Named turns come first, each shown by rows before and after it. Which turns, in which order, take the first row of each pair that follows to the second? Write the first one first, as in the answered first pair.
turn k_784:
[-0.91 -0.67 -0.66 -0.19 -0.11 -0.78 -1.27 -0.45 -0.26  1.94 -1.58 -0.50
  0.58 -1.03  1.06 -1.45  0.92 -2.11 -0.79 -0.64  0.97  1.15  1.40 -0.02
  0.45 -1.56 -0.98 -0.98  0.26 -0.92  0.02 -2.32 -2.32  0.20  0.83  0.07
 -1.19  2.28  3.21  0.65 -1.06] -> [-0.89 -1.13 -0.07 -0.45 -0.36 -0.16 -1.92 -0.70 -0.48  1.88 -1.57 -0.63
  1.14 -0.98  0.21 -1.44  1.44 -1.30 -1.22 -0.82  1.10  1.21  1.31  0.20
 -0.32 -1.54 -0.82 -1.60  1.13 -0.58 -0.64 -2.38 -1.53  0.41  0.38  0.13
 -1.68  2.25  2.92  0.88 -0.59]
[-0.54 -1.18 -1.68  0.56  0.94  5.08 -1.34  3.16 -0.15  1.75 -1.40  0.52
  0.35  1.13 -1.30 -2.23  2.43 -2.69  0.05  1.13  0.07 -2.78 -1.46 -1.55
  0.39  0.59  0.76 -1.43  1.91 -1.27 -0.50 -0.58 -0.85 -0.27 -1.21 -0.03
 -1.92  0.21 -4.18 -0.08 -0.74] -> [ 0.41 -0.38 -4.18  0.51 -0.42  2.26 -0.52  2.45  0.98  1.68 -1.60  1.41
 -0.47  0.63  0.08 -1.23  1.15 -4.40  1.70  1.35  1.22 -0.77 -1.80 -2.42
  1.10  0.94 -0.24  1.11 -1.66 -2.44 -0.10 -1.27 -2.16 -0.10 -2.57 -0.86
 -0.27 -0.30 -2.73  0.69 -2.21]
[ 2.86  0.92 -0.58  1.68 -0.05  0.01 -1.29 -3.28 -1.13 -1.72  0.04 -0.70
  1.97 -0.54  0.00  3.02  0.57  2.84  0.24 -0.18  0.72 -2.20 -1.39 -1.74
 -2.59  1.11  2.20 -1.81 -0.90 -2.86 -2.77 -1.43 -2.71  3.84 -0.17 -0.43
  1.23  1.16 -0.40 -0.42  5.03] -> [ 2.18  1.95  0.06  2.36  2.09  0.57  0.01 -1.87 -1.31 -1.26 -0.27 -0.84
  0.53 -0.40  1.39  1.79  0.08  1.99  0.12  0.38 -0.83 -4.59 -0.93 -1.79
 -0.89  0.46  2.49 -2.03 -0.64 -3.02 -1.12 -0.82 -3.82  3.08  2.37 -0.06
  1.47  2.09 -0.89 -1.79  4.58]
[-0.48 -2.43  0.00 -0.04 -0.61 -0.27  0.56  1.26  0.89  1.29 -1.64  2.82
 -0.42 -0.67  0.28 -1.00 -0.76 -0.88 -0.43  1.30 -2.38  0.13  0.91  1.79
  1.15  1.52  0.56  1.71 -0.11 -0.04  0.39  1.98 -0.17  1.41 -0.77  1.12
 -1.82  0.12  0.44 -1.66  1.05] -> [-0.12 -2.82 -0.27 -0.30 -1.43 -0.58  0.17  0.75  0.96  1.05 -1.51  2.88
  0.00 -0.77 -0.24 -0.66 -0.61 -0.67 -0.36  1.06 -1.92  1.03  0.74  1.75
  0.57  1.71  0.31  1.81 -0.40 -0.03 -0.12  1.69  0.15  1.68 -1.73  0.89
 -1.77 -0.24  0.65 -1.13  1.19]
turn k_961:
[ 0.70 -0.60 -1.61  1.14 -0.26 -1.13 -0.81  0.27  1.98 -0.15  0.69 -0.61
  0.17  1.36  0.46  0.22 -0.20  1.24 -0.74 -0.61  0.32  1.08 -1.30 -0.58
 -0.94  1.15  0.02  0.27 -1.59  0.73 -0.55 -1.30  1.70  1.06 -1.22  0.80
 -0.04 -1.20  0.46  0.35  0.03] -> [ 0.57 -1.33 -0.10  1.73 -0.35 -0.68 -0.64  0.89  1.60 -0.16  0.65 -0.72
 -0.32  1.74 -0.05 -0.43 -0.62  1.24 -1.17 -0.48  0.60  0.64 -0.51 -1.04
 -1.66  0.96 -0.60  0.69 -1.28  0.77 -0.37 -0.77  1.53  1.09 -1.12  1.29
  0.21 -1.22  0.53  0.11  0.17]
[-0.53  2.23 -0.42  1.10  1.22  0.14 -0.70 -0.71  1.85  0.82 -0.26 -1.32
 -2.49 -1.59 -1.28 -1.43 -1.21 -2.09  0.37  0.59 -0.19  0.41  0.73 -1.13
 -2.11 -2.79 -1.52  1.49 -0.42 -2.75  0.82  1.35 -0.61 -1.01 -1.35  2.15
  1.33 -1.21  3.72  2.79  0.16] -> [-0.41  3.30 -2.56  0.40  1.23 -0.25 -1.10 -1.43  2.42  0.64 -0.21 -1.33
 -1.95 -2.22 -0.73 -0.68 -0.57 -2.03  0.87  0.47 -0.65  0.86 -0.56 -0.55
 -1.09 -2.90 -0.78  0.86 -0.63 -2.48  0.67  0.89 -0.26 -1.20 -1.29  1.44
  0.99 -1.12  3.61  3.07  0.06]
[ 1.01 -0.64 -1.80  0.84 -1.03  2.12 -0.52  0.46  0.46  0.65  0.31  0.89
  1.63  2.64 -0.40  0.13 -0.52 -0.16  2.19  1.93  1.58  0.20 -2.92  0.59
  0.40  0.24  1.37  2.11  0.60  1.26  2.11 -0.78  0.08 -1.26 -2.90 -1.08
 -1.20  3.17  1.03  2.04  2.31] -> [ 1.65 -0.93 -2.75  0.35 -1.43  0.93 -0.89 -0.11 -0.09  0.28  0.49  1.44
  3.18  2.40  0.38  0.80 -0.23  0.53  2.45  1.37  2.03  1.16 -2.51  0.30
  0.42  1.63  1.52  2.09 -1.05  0.74  1.22 -1.79  0.08 -0.99 -2.22 -1.27
 -1.11  2.16  1.01  2.01  1.43]
[ 0.26  0.87  0.63 -0.02  0.18  1.24 -2.43  1.22  1.28  3.05  0.77  1.80
 -2.48  1.04 -0.65 -0.21 -0.20 -0.77 -2.33  2.13 -1.01 -1.34 -0.15 -0.99
 -2.02  0.59  1.24 -1.01  3.45  1.02 -0.31  0.03 -0.30 -0.94 -1.41  1.13
 -1.67 -0.87 -1.59 -2.29  1.75] -> [ 0.58  2.04 -2.16 -1.02  0.05  0.63 -3.04  0.29  1.74  2.68  0.90  2.19
 -1.48  0.35  0.38  0.82  0.59 -0.78 -1.70  1.95 -1.32 -0.54 -1.43 -0.24
 -0.73  0.76  2.21 -1.79  2.80  1.15 -0.53 -0.89 -0.05 -1.13 -1.21  0.13
 -1.98 -0.94 -1.82 -1.99  1.52]
turn k_787:
[-0.25  1.95 -3.50  0.01 -0.92  1.12 -0.82 -3.01  2.38 -1.51  1.79 -1.57
 -1.22  0.87 -1.05 -1.36 -0.78 -2.21  0.75  0.08 -2.57  1.92 -4.23  2.29
  1.08  0.59 -1.35 -2.89 -2.32  4.20  0.22  1.69  0.97  0.92 -0.67 -0.05
  2.35  3.00 -1.52  1.10  2.66] -> [-0.62  2.56 -5.82 -0.86  0.26 -0.13 -0.86 -3.58  1.00 -1.36  1.94 -0.93
  0.67  0.25  0.60 -0.80  0.79 -0.92  0.07 -1.65 -2.55  2.15 -2.68  1.69
  1.74  2.43 -0.98 -4.22 -3.49  1.83 -1.34  0.16  0.92  0.76  2.23  0.03
  2.79  0.98 -1.30  0.84  0.53]
[ 2.52  1.95 -0.83  0.24 -0.84  0.14 -2.04 -2.54 -0.89 -1.07 -1.47 -0.55
  4.10 -0.81 -0.28 -1.20  2.58  0.19 -1.42 -0.38 -1.83  2.50 -4.48 -1.18
  2.60 -0.63  0.95 -0.40 -0.07  2.80 -1.09 -3.64  1.30 -0.82 -3.22 -0.79
 -2.67 -4.96  0.35  1.46 -0.90] -> [ 2.18  2.02 -1.17  0.55 -1.58 -0.62 -1.31 -2.75 -0.47 -0.58 -1.41 -0.53
  2.51 -0.79 -0.84 -1.06  1.96 -0.82 -1.33 -0.55 -0.69  3.53 -3.87 -2.24
  1.92 -1.15 -0.54  1.24 -0.73  1.52 -1.14 -3.51  0.72 -0.61 -4.80 -0.68
 -1.37 -5.50  1.93  2.22 -1.52]
[-0.01  0.04 -1.89  1.96  4.01  2.16  1.09 -0.99 -0.06  2.31 -0.23  0.97
  0.01 -0.01 -1.86  0.37  1.32 -1.57 -1.51  1.14  0.09  1.91  2.51  0.08
 -1.03 -1.31 -1.22  1.79  0.88 -0.82 -0.79 -0.21 -0.87  0.88 -0.66 -0.97
 -0.01  0.82  1.08 -2.14 -0.23] -> [ 0.23 -0.20 -0.94  1.91  4.26  2.95  0.65 -0.71  0.13  1.81 -0.35  0.73
  0.55  0.18 -1.98 -0.01  1.25 -1.27 -1.39  1.69 -0.77  1.06  1.58  0.94
 -0.78 -1.39 -0.34  0.94  1.72  0.84 -0.34  0.06 -0.41  0.94 -0.45 -1.08
 -1.08  1.77 -0.11 -2.69  0.78]
Pairs:
Each pair is two turns apart.
[ 2.74 -1.93 -4.41 -1.39  1.31 -3.25  0.21 -0.18  0.44  1.20  1.99 -0.33
  4.35 -0.61  0.24  2.36  0.10  0.80  1.16 -1.28  3.17 -0.22 -1.23  1.89
  1.56  1.17 -0.92 -1.09 -2.44 -1.83  0.09 -4.58 -0.74  0.59  1.00 -0.37
  1.69 -0.92 -1.97  0.05 -2.00] -> [ 1.20 -2.51 -2.32 -0.19  0.41 -1.92  1.28  0.44  0.56  2.81  2.10 -1.15
  0.78 -0.06 -2.94  1.49 -0.42 -0.54 -0.19 -1.44  4.90  0.32  0.60  0.43
 -1.06 -0.90 -3.95  1.15 -0.16 -3.92 -0.14 -2.88 -1.01  0.87 -2.18  0.78
  3.86 -1.47  0.61  1.66 -1.61]	k_784 then k_787
[ 1.88 -0.67 -3.14 -0.16 -1.12 -2.30 -0.37  0.43 -0.30 -0.48 -1.21 -0.82
  1.80  0.18  1.30  2.09 -0.56  0.04  0.19  1.45  0.31  0.79  1.36 -0.03
 -1.88  0.48  0.47 -0.66 -2.48 -0.43 -1.21 -0.35 -0.19  1.13 -0.05 -0.88
  1.10 -0.26 -0.03 -0.26  0.07] -> [ 0.80 -1.12  0.34  1.17 -0.49  0.09  0.48  1.96 -0.21  0.32 -1.33 -1.79
 -1.08  1.12 -0.75  0.43 -1.53 -0.94 -0.64  2.54 -0.19 -0.98  1.70 -0.07
 -2.82 -1.57 -0.62  0.18  0.31  0.35  0.33  1.76 -0.41  1.02 -0.99  0.09
  1.29  1.05  0.10 -0.47  1.63]	k_961 then k_961
[-1.36 -0.09  1.81  0.47  2.45  1.54  0.59  1.67 -1.35  0.39 -0.06 -0.51
 -0.31  0.48  0.57 -0.42 -0.37  0.37 -1.57 -1.07  0.48 -1.97  2.13 -0.23
  0.15 -0.14  0.66 -0.24  0.70 -0.66  0.01 -0.24 -0.32 -0.41  1.53  0.41
  1.38 -0.21  0.43 -1.40 -0.98] -> [-0.56 -0.40  0.74  0.19 -0.02 -0.08  0.48  0.53 -0.30  0.43  0.07 -0.12
 -0.90  0.32 -0.46  0.78 -1.21 -0.52 -0.65 -0.95  2.47  0.82  1.71 -0.90
 -1.10 -0.23 -0.74  1.96 -0.96 -1.32 -0.63 -0.59 -0.39  0.33 -2.03 -0.04
  2.39 -0.84  2.01  0.25 -1.06]	k_787 then k_784
[-0.31 -1.69  2.22  0.27 -0.56 -0.48 -0.78  0.01 -0.60 -0.89  0.27  0.20
  1.49  0.35 -0.96  0.23 -0.09  1.16  0.08 -0.30  0.49  0.02 -0.35  0.52
 -1.45  0.84 -0.16  0.42  0.19  1.50 -0.22  0.47  0.06  0.00 -0.60  0.75
 -1.04 -0.44 -0.78 -0.39  1.35] -> [-0.51  0.31  0.98  0.77  0.63 -1.02  0.83  0.71  0.50 -0.29 -0.12 -0.02
 -0.87  0.06  0.83 -0.08 -0.92 -1.07  0.99  0.53 -0.63 -1.14 -1.00  0.33
  0.81 -0.15 -0.12  1.51 -0.76  1.19  1.79  0.84 -1.53 -0.58  0.09  0.50
 -0.15  0.63 -0.38 -0.94  0.58]	k_961 then k_784
[ 2.05 -1.47 -0.24  0.44 -1.34 -3.71 -1.41 -0.95 -1.14 -1.43  0.66  1.62
  2.89 -0.23  2.05  1.89 -0.83  2.00  1.66 -0.34  1.65  1.86  1.06 -2.30
 -0.22  3.44  0.27  1.15 -4.30 -1.61 -0.71 -2.22 -0.92  0.67  1.27  0.04
  0.27 -1.57 -0.40 -0.52 -1.79] -> [ 1.23 -0.22  0.42  1.35  1.22 -2.83  0.06  0.84 -1.36 -0.77  0.38  1.17
  1.23 -0.03  3.71  0.36 -1.25  1.02  1.61  0.26 -0.25 -0.95  1.67 -2.41
  1.72  2.78  0.73  0.76 -3.67 -1.60  1.14 -1.39 -2.18 -0.14  4.30  0.41
  0.43 -0.48 -1.13 -2.29 -2.29]	k_784 then k_784
[-0.59  0.90 -2.79 -1.22 -0.75  0.97 -0.72 -0.98  0.76 -0.11 -0.25 -0.11
 -0.31 -0.62  0.65  0.66  0.76 -0.22  0.29 -1.47  1.05  1.81 -0.95 -0.02
  0.83 -0.82  0.02 -0.45 -0.70 -1.62 -0.54 -1.16  0.64 -0.38 -1.26 -0.40
 -0.53 -0.07  0.45  0.75 -0.23] -> [-0.40  0.84 -2.32 -1.33 -0.41  1.69 -1.34 -0.82  0.65 -0.57 -0.33 -0.29
  0.53 -0.51  0.77  0.52  0.97  0.49  0.32 -1.21  0.20  1.11 -1.59  0.73
  1.20 -0.61  1.01 -1.51 -0.06 -0.37 -0.36 -1.00  1.18 -0.49 -0.51 -0.57
 -1.54  0.54 -0.62  0.20  0.42]	k_787 then k_787
[ 1.56  0.41 -1.16 -0.58 -2.47 -2.20 -0.59 -0.85  0.34  0.41 -0.65  0.68
 -0.52 -0.48  0.72  0.49 -1.17 -0.42  0.60 -0.35  2.50  0.22  0.22 -1.14
 -0.22  1.29 -1.80  1.25 -2.44  0.49 -0.06  0.42  0.43 -0.04 -2.29 -1.74
  1.26 -2.08  2.42  0.86 -0.50] -> [ 1.71 -0.69  2.30 -0.14 -1.10  0.31 -1.66  0.36 -0.23 -0.49 -0.85  0.09
  0.91  0.20  0.36 -0.88 -0.86  1.03  0.16  0.80  0.36 -2.58 -0.76  0.77
  0.18  1.16  0.27 -1.08  0.22  4.25  1.06  1.45  1.51 -0.23 -0.48 -1.57
 -1.43  0.03 -0.57 -1.04  1.71]	k_961 then k_787
[-0.03  0.98 -1.04 -0.97 -0.88 -2.31  1.88  2.07  0.13 -1.04  1.44  3.13
 -1.58 -2.34 -1.50  0.90 -4.52 -1.32  1.06  1.08  2.80  0.26  0.90 -0.40
 -0.24 -1.22 -3.14  5.57 -1.47 -2.01  3.88 -0.83 -1.48  1.21 -3.37  1.07
  2.86 -0.10  2.67  1.20  1.98] -> [-1.24  1.66  1.13 -0.10  2.29  0.02  2.97  4.16 -0.59 -0.56  1.10  2.34
 -2.69 -1.74 -0.69 -1.04 -4.32 -1.37 -0.02  1.55  0.39 -3.61  1.56  0.19
  1.17 -2.04 -2.31  3.78  1.09 -1.26  5.52  0.40 -1.98  0.32  0.41  1.88
  2.18  1.19  1.09 -0.75  2.32]	k_784 then k_784
[ 0.96 -0.23 -6.57 -1.24  2.91 -2.30 -0.80 -2.96  1.21  0.00  2.37  1.19
  3.36 -0.31  1.96 -1.30  0.68  1.52  0.24 -1.04 -0.81  5.39 -0.14 -1.03
 -1.09  0.37 -1.21 -2.70 -0.05 -1.46 -1.31  0.29  1.27 -0.84  1.72 -0.72
 -1.85  0.55 -0.52  4.05 -3.19] -> [ 0.15 -2.55 -0.14  1.04  4.84 -1.00  0.57  0.18 -1.16  0.56  2.09  1.05
  2.45  1.05  1.25 -4.16 -0.59  2.27 -1.62 -0.69 -1.14  2.12  4.04 -2.74
 -2.94  1.05 -2.66 -2.10  1.32 -2.13 -0.72  2.00  0.21 -0.56  4.92  1.55
 -1.17  0.44 -1.18  1.80 -3.24]	k_961 then k_784
[-0.88 -0.48  1.89  2.03  0.43  2.32 -1.13  0.32  0.13 -1.41  0.62 -0.90
 -0.65  0.50 -1.64 -0.53 -0.32  0.10 -0.62  3.08 -0.08 -2.31 -1.27  0.01
  0.37 -0.61  1.28 -0.92  1.04  1.10 -0.17  0.63  1.17  0.14  0.03  1.89
 -0.73  1.39 -1.12 -0.86  1.08] -> [-1.09  0.34 -1.77  1.08  0.64 -0.38 -0.70 -0.82 -0.78 -0.91  0.88  0.07
  0.64 -0.37  0.45  0.75  0.76  0.61 -0.60  1.03  1.17 -0.48  0.80 -1.49
  0.85  1.41  0.56 -0.77 -2.02 -2.83 -2.08 -1.64  0.49  0.21  1.93  1.82
  0.95 -1.42  0.41 -0.14 -2.29]	k_787 then k_784
[-1.16  0.15  1.00 -0.72  0.22  0.55  2.95  1.41  1.67  0.46 -0.50 -1.24
 -2.86  0.37 -0.05 -1.76 -2.38  0.77 -1.71 -1.79 -2.81 -0.80 -0.32 -1.76
  0.70  0.38  0.14  3.15 -0.91  0.13  2.17  1.27 -3.26 -0.44 -1.49 -1.71
  1.59  1.63  1.17 -2.51 -0.83] -> [-0.67 -0.95  0.15 -1.91 -2.32  0.89  0.77 -0.71  2.01 -0.08  0.03 -1.37
 -1.16  0.34 -2.60 -0.18 -1.22  2.19 -1.96 -2.40 -1.22  1.99 -1.70 -0.86
 -1.47  0.19  0.18  2.50  0.12  1.00  0.08  0.73 -1.21  0.33 -5.22 -2.19
  0.73  0.93  1.62 -0.45  0.53]	k_784 then k_961
[ 0.76 -1.45  3.10  1.27  0.45 -1.47  0.90  0.84 -0.83 -0.34 -0.52  0.12
 -0.32  1.01  1.10 -0.66 -2.01 -0.56  0.47  0.23  0.31 -0.46  2.46 -1.74
 -0.97  0.84 -0.87  1.42 -1.88 -0.54 -0.10 -0.32 -1.48  0.06  1.20  1.21
  0.83 -1.00 -0.65 -1.53 -1.68] -> [ 1.08 -1.10  1.49  0.79 -1.92 -1.21  0.09 -0.48  0.96 -0.35 -0.34 -0.27
 -1.34  0.71 -0.83  0.53 -2.00 -1.61  1.28  0.63  1.44  1.85  0.15 -1.02
 -1.78 -0.91 -1.36  2.36 -1.04  0.50 -0.28  0.03 -0.55  0.34 -3.56  0.40
  0.88 -0.42  0.46  0.64 -0.25]	k_961 then k_784
